In the rows, 128 means zero.
Z: 3 groups of rows, each row roughly a mix of its group's hidden directions
Z (84 x 10)
[[ 95 128  93 127 135  86 136 198 131 126]
 [ 76 162 177  91 147 113 147 108 123 138]
 [164 154 169 178  99 106 108 159 141 123]
 [146 123 176 164  81 168 146 134 156 112]
 [161 138 189 180 133 130  98 138 125 148]
 [ 84 128 180 130 169 135 128 151 125 175]
 [180  84 105 132 103 101 130 110 106  87]
 [105 102 114 103 157 119 122  89  81 175]
 [ 72  94 139 131 130 126 101 109  95 177]
 [159  61 115 116  99 143 137  93  98 126]
 [162 196 162 123 130  98 144 140 128  99]
 [136 143 164 190 125 142 120 151 139 180]
 [147 148 133 146 129 115 169 155 179  75]
 [108 142 105 164 145 164 133 177 174 151]
 [ 88 136 123  54 126 135 135 122 136  88]
 [ 91 110 118 134 145  95 145 193 151  98]
 [ 76 108 143 159 148 111 138 156 119 183]
 [109 114  93 120 166 143 113 135 111 199]
 [107  81 100  81 126 114 149 136 125  76]
 [121 117  78  91 135 131  91 164  92 159]
 [128 176 130 105 127  79 131 174 128  86]
 [193 131 125 128 126 180 136  94 150 109]
 [ 82 151 107  68 155 101 121 143 130 102]
 [102  79  96 111 151  83 127 169 109 130]
 [109 161 170  93 155 120 111 127 110 185]
 [133  91  80 147 125 114 109 184 141  95]
 [110 104 113 189 154 136 166 162 156 131]
 [149 167 141 156 129 178 130  79 134 161]
 [169 130 101 130  89 126 135  87 142  71]
 [203 151  89 130 106 138 134 110 121 109]
 [124 162 151 103 108  99  93  88  76 128]
 [126 117 121 126 109  98 125 174 149  57]
 [119 105 124 180 154 133 130 149 121 195]
 [119 161 141  80 122 104 111 146 139  64]
 [163 163 168 158 132 151 102 157 146 169]
 [133 162 175  74 131 110 120  97 100 153]
 [177 137  88 107  93 132 109  89 113  93]
 [125 143 166 156 112 113 129 169 162  70]
 [161 139 134 188 115 103 138 156 154  85]
 [147  72  95 107 112 117 150 113 113  76]
 [ 81 163 158 149 146 139 139 170 173 130]
 [181 121  77 114 103 154 107  94 106 127]
 [139 186 177  84 149 124 108 136 112 120]
 [ 95  88 108 161 129 106 134 157 141  70]
 [141  98  90 172 148 161 116 120 117 182]
 [ 77 106  65 111 138 138 164 120 138 118]
 [ 95 117 139  74 129  82 135 105  98  93]
 [116 147 165 119 105 100 141 147 150  59]
 [104  98 143 154 134 142 118  96  99 195]
 [131 169 181 108 103 107 139 134 147  77]
 [121 111 133  67 119 134 100 100  87 169]
 [143 145  82  70 105 147 157  92 128 131]
 [168 181 152 101  90 149 148 103 147 117]
 [187 162 166 108 101 114  97 150 128 119]
 [171 168 135 123  98 108 136  96 131  72]
 [ 95 113 159 165 155 130 144 140 120 193]
 [ 97 164 177 107 162 104 122 169 115 148]
 [ 95  77 139 175 131 146 144 103 137 170]
 [139 134 145  83 111 147 100  81 134  74]
 [ 86 121 131  70 157  91 114 133  95 147]
 [139 115 101 156 148 167 125 100 115 194]
 [101 161 115 140 149 123 156 154 173  74]
 [ 98 157 145 120 146 118 112 200 161 133]
 [132 137 116  90 115 105 136 128 141  48]
 [140 103  94  76 119 125 139  91 112  78]
 [115 187 147  75 119 115 107 128 140  91]
 [128 120 129 174 157 162 120 112 120 195]
 [164 148 175 124  87 139  90 105 109 159]
 [109  96 108  72 138  87 102 141  90 140]
 [151 174 113 104 117  90 132 161 133  74]
 [131 100 163 170 141 169 160 102 169 137]
 [109 136 100  58 151 109 105 104  98 137]
 [ 98 124 104  99 160 140 130 103 104 194]
 [102 163 139 127 136  72 144 183 135 105]
 [126 129 164 102 106  82 129 127 121  62]
 [103 137 131 153 155  83 112 192 133 152]
 [ 83  82 157 122 137 163 104  91 126 157]
 [154 116 133 118 117 168 100  61 101 147]
 [136 148 159 137  96 183 154 103 162  96]
 [124 116 110 109 125  80 135 160 137  60]
 [124  89  84  82 133 106 122  98  83 135]
 [128 124 118  57 123 116  98  94  89 139]
 [148 170 132 195 142 156 143 113 155 143]
 [ 91 123  91 133 125  78 135 189 126 124]]

one row of each group, then the others: which group is each in?
[173 121 136 157  88 135 145  86 128  80] : <117>
[164 157 162 127 113 136 141  88 154  73] : <112>
[116 148 196 121  87 145 106 157 141 147] : <15>

[115  87 125 180 145 150 158 137 146 178] : <112>
[191 175 105 125 112 109 143 138 129  91] : <112>
[141 130 143 162 151 159 120  96 112 196] : <117>
[163  75  71 162 115 135 119 124 116 114] : <117>
[127 120 143 109 107 140  90  58  92 138] : <112>
[118  99  98 119 145 153 102 144  96 193] : <112>
[173 121 144  93 101  86 101 126 100  89] : <117>
[155 167 118 109 121 105 143 160 154  66] : <112>
[123 154 177 143 111 112 133 161 160  73] : <117>
